In the rows, 128 means zero.
The rows below come in pairs that one turn or mirror swaps. Which row does each named row swap with?
The rows were stretched afterwards, more along some directions than others.
j_680: [136 115 142 124 144 133 126  90 128 144 155 107 120 130 135 128 122 138
 111]
j_865: [136 114 136 119 136 152 136 104 118 126 151 120 121 134 141 121 118 132
 111]
j_412: [127 106 105 105 122  77 136 152 119 120 100 111 111 123  95 112 139 156
 156]
j_544: [115 135 103 121 139 116 117 123 137 133 142 149 160 118 155 132 160 123
 145]
j_715: [140 146 165 157 138 131 105 118 125 150 152 135 118 138 112 137 118 144
  83]
j_746: [109 120  96 112 141 115 125 138 133 103 139 142 154 122 154 121 157 138
 149]
j_60: [109 132 116 123 156 128 118 124 143 101 139 148 156 126 158 143 144 137
 139]
j_400: [140 144 163 153 148 126 109 111 137 143 144 124 120 141 113 141 121 151
  88]
j_16: [135 104 136 119 136 129 143  98 115 152 149 111 109 133 127 112 126 122
 120]
j_630: [139 114  99 103 126  98 126 159 112 132 107 124 110 118  97 108 146 142
 153]
j_792: [122 120 158 123 125 125 100 149 121  96 115 135 144 140 121 149 135 131
 101]
j_561: [139 115 113 108 120  87 124 154 107 129 111 125 107 120  95 110 141 153
 156]
j_918: [121 125 163 128 134 125  94 125 122  96 130 143 145 143 127 169 134 125
  98]
j_221: [119 132  97 114 146 118 126 143 133 115 135 135 151 125 151 114 165 134
 150]
j_298: [142 117 122 110 116 113 188 153 114 132  96  96 123 129 106 124 113 156
 128]
j_177: [145 145 149 150 140 124 118 119 125 144 140 119 121 140 104 130 117 152
  94]
j_653: [120 133 171 131 131 121  83 127 116 101 130 155 152 139 136 174 132 136
 100]
j_476: [136 117 102 102 125  87 136 153 111 134 101 114 113 123  94 102 146 150
 157]
j_90: [141 126 134 117 112 117 174 152 110 147 118 112 110 133 108 128 110 150
 109]
j_608: [121 115 125 132 112 109 128 110 106 116  89 113 127 119 103 121 117 126
 143]
j_489: [137 121 120 102 105 115 185 151 104 122 108 113 120 128 115 122 110 151
 127]
j_728: [123 120 114 134 114 103 127 110 106 110  94 105 124 120 108 117 120 123
 137]
j_206: [141 117 110 100 132  91 123 160 109 118 109 121 109 119 102 111 136 142
 151]
j_324: [139 123 137 122 117 116 173 137 113 139 111 100 111 130 107 137 105 156
 107]
j_469: [122 130 116 115 151 118 110 134 125 121 131 146 154 107 149 135 166 130
 158]
j_217: [116 127 171 121 131 127  86 129 119 100 135 145 143 137 129 174 128 129
  96]
j_160: [131 136 126 123 116 139 154 149 119 108 115 134 124 125 130  97 118 143
 139]
j_453: [131 123 124 143 113 101 113 100 105 104  91 116 129 130 109 120 122 123
 139]
j_605: [125 121 128 149 115 110 137 104 116 112  90 106 122 126 105 124 111 134
 131]
j_584: [122 137  99 123 147 114 124 129 138 111 128 142 159 122 154 128 164 138
 145]
j_588: [139 119 130 122 145 148 138 103 125 139 147 111 122 129 143 111 122 131
 115]
j_923: [123 122 172 127 131 137  94 127 117  97 138 152 138 142 128 167 125 137
  95]
j_504: [137 117 111 102 129  86 129 153 108 124 103 125 113 119  95 114 139 149
 154]
j_850: [128 135 137 118 121 139 149 143 127 114 118 134 125 127 137 100 125 137
 139]
j_255: [120 135  96 121 152 123 119 144 138 123 140 143 150 118 154 128 165 126
 139]
j_37: [135 142 133 128 121 140 146 143 129 106 105 129 131 126 130 102 122 142
 131]
j_328: [117 132 101 120 142 116 121 130 140 114 137 141 154 122 150 127 162 130
 154]
j_415: [116 117 122 145 114 109 125 108 110 130  98 114 132 123 111 111 126 116
 126]
j_271: [150 118 104 112 113  77 131 137 105 126  86 119 116 128  75 122 153 138
 158]
j_916: [117 125 160 114 130 130  89 128 119 101 135 151 154 135 136 170 137 132
 100]
j_599: [130 111 119 112 123  97 126 146 113 113 115 126  99 129  93 120 122 145
 152]
j_962: [120 122 119 133 114 115 121 100 107 105  96 115 135 122 114 122 117 119
 135]

j_918 swaps with j_608
j_271 swaps with j_469
j_792 swaps with j_415
j_37 swaps with j_715

